In the rows, zero is written as 128.
Rotation paths and how fast each direction turns (degrees a step):
Each turn is a multiple of 5 degrees from 10 to 175, or 0.
Each row of a path follows its step; steps can be skipped.

step 0: [118 119 133 135 142 130 114 123 124 126 127 127 126 126 124 120 127 123
 121 128 128 134 127 127 125 145 134 140 129 127]
step 1: [133 116 133 137 127 131 128 136 125 127 133 116 128 134 124 127 128 130
 127 130 128 124 136 137 138 132 134 147 136 126]
step 2: [135 133 117 131 133 122 128 141 123 131 130 132 122 126 124 133 128 145
 119 136 131 129 135 131 126 126 128 140 134 118]
step 3: [122 130 113 127 122 117 116 134 121 137 129 123 122 126 114 130 121 128
 126 135 129 135 123 135 126 124 121 130 125 135]
step 4: [110 124 123 127 129 127 117 117 124 125 123 122 127 124 122 125 131 131
 122 119 140 134 125 128 121 135 131 139 125 130]
step 5: [117 116 132 126 125 133 132 131 124 126 140 116 129 135 125 128 131 129
 129 132 143 126 137 131 133 131 139 138 129 132]
step 6: [126 126 130 135 131 128 129 143 122 127 139 139 122 126 128 127 131 139
 113 140 134 129 132 126 125 133 137 131 129 126]
step 7: [126 124 120 138 117 125 119 139 130 130 128 127 120 120 116 126 124 127
 123 142 117 130 126 133 132 133 129 132 125 136]
step 8: [123 129 115 133 124 125 122 117 125 117 120 126 124 117 118 130 131 129
 123 122 128 131 130 136 131 133 135 141 124 120]
step 9: [118 126 119 126 129 125 130 126 118 121 137 117 128 134 120 138 126 123
 136 132 138 133 142 131 133 125 134 133 131 123]
step 10: [115 127 130 135 140 118 129 136 114 128 139 135 128 136 125 131 124 131
 123 134 135 135 125 129 120 137 131 129 133 123]
[131 127 127 128 126 125 125 126 131 132 128 130 125 129 125 133 132 131
 127 128 125 125 127 126 131 128 130 129 130 127] => 70
[127 126 136 128 128 128 129 127 128 131 127 128 125 132 128 125 125 130
 129 129 129 129 129 127 128 133 133 126 130 127] => 70
[130 126 127 124 127 130 133 125 130 126 126 128 130 127 127 127 131 132
 132 129 131 126 130 132 130 129 129 131 128 125] => 100
[126 122 129 129 125 129 123 127 127 130 124 131 131 127 127 126 127 127
 127 131 128 130 126 129 128 126 125 126 128 123] => 95
[128 124 130 130 129 128 125 126 127 125 128 127 127 129 130 127 131 125
 128 124 130 124 134 128 127 122 131 129 130 127] => 90

step 0: [126 123 125 125 132 128 139 131 121 128 143 131 138 130 128 130 126 127
 140 128 132 123 116 123 134 123 118 129 126 130]
step 1: [140 133 127 127 135 126 133 133 129 125 130 134 136 129 132 127 129 134
 133 120 131 119 125 132 136 118 114 123 119 119]
step 2: [127 126 124 126 131 117 132 130 136 136 119 126 143 118 130 131 133 133
 138 126 127 119 125 130 127 125 118 129 118 130]
step 3: [126 123 125 133 120 119 129 135 131 135 133 134 144 132 135 138 122 132
 131 120 123 127 128 125 132 124 121 125 127 132]
step 4: [142 127 129 133 125 121 129 120 128 127 125 133 143 134 134 139 124 124
 136 117 127 120 126 131 130 128 131 126 130 122]
step 5: [135 122 114 125 128 134 133 130 138 127 122 124 134 131 127 140 129 133
 136 117 121 119 125 130 126 127 130 134 129 128]
step 6: [130 114 127 125 126 129 140 132 136 123 131 132 135 133 122 137 124 123
 130 125 115 126 125 126 130 122 133 120 118 132]
step 7: [135 129 122 129 135 125 131 136 130 127 129 141 134 138 117 143 131 120
 128 129 130 123 127 136 131 131 129 123 120 126]
step 8: [123 121 114 131 129 124 134 135 132 117 116 135 130 127 126 134 124 120
 129 128 126 120 128 138 132 131 119 134 125 123]
step 9: [113 118 119 128 126 127 142 130 128 129 125 134 136 134 131 130 132 118
 131 122 130 129 122 138 128 124 125 121 131 131]
step 10: [130 129 126 139 128 136 138 136 126 136 126 138 131 138 136 128 124 116
 131 122 135 121 124 133 124 124 127 127 119 125]
[130 128 131 130 124 129 125 125 129 133 128 128 131 127 127 127 127 134
 131 128 128 124 132 128 127 125 126 126 129 128] => 35
[128 131 122 128 129 131 126 134 129 131 131 128 126 132 128 130 130 133
 127 125 130 130 129 128 128 128 126 128 131 129] => 160
[131 129 126 122 129 128 128 131 129 128 129 129 129 126 128 128 129 129
 128 134 127 128 133 127 126 128 128 124 123 128] => 70
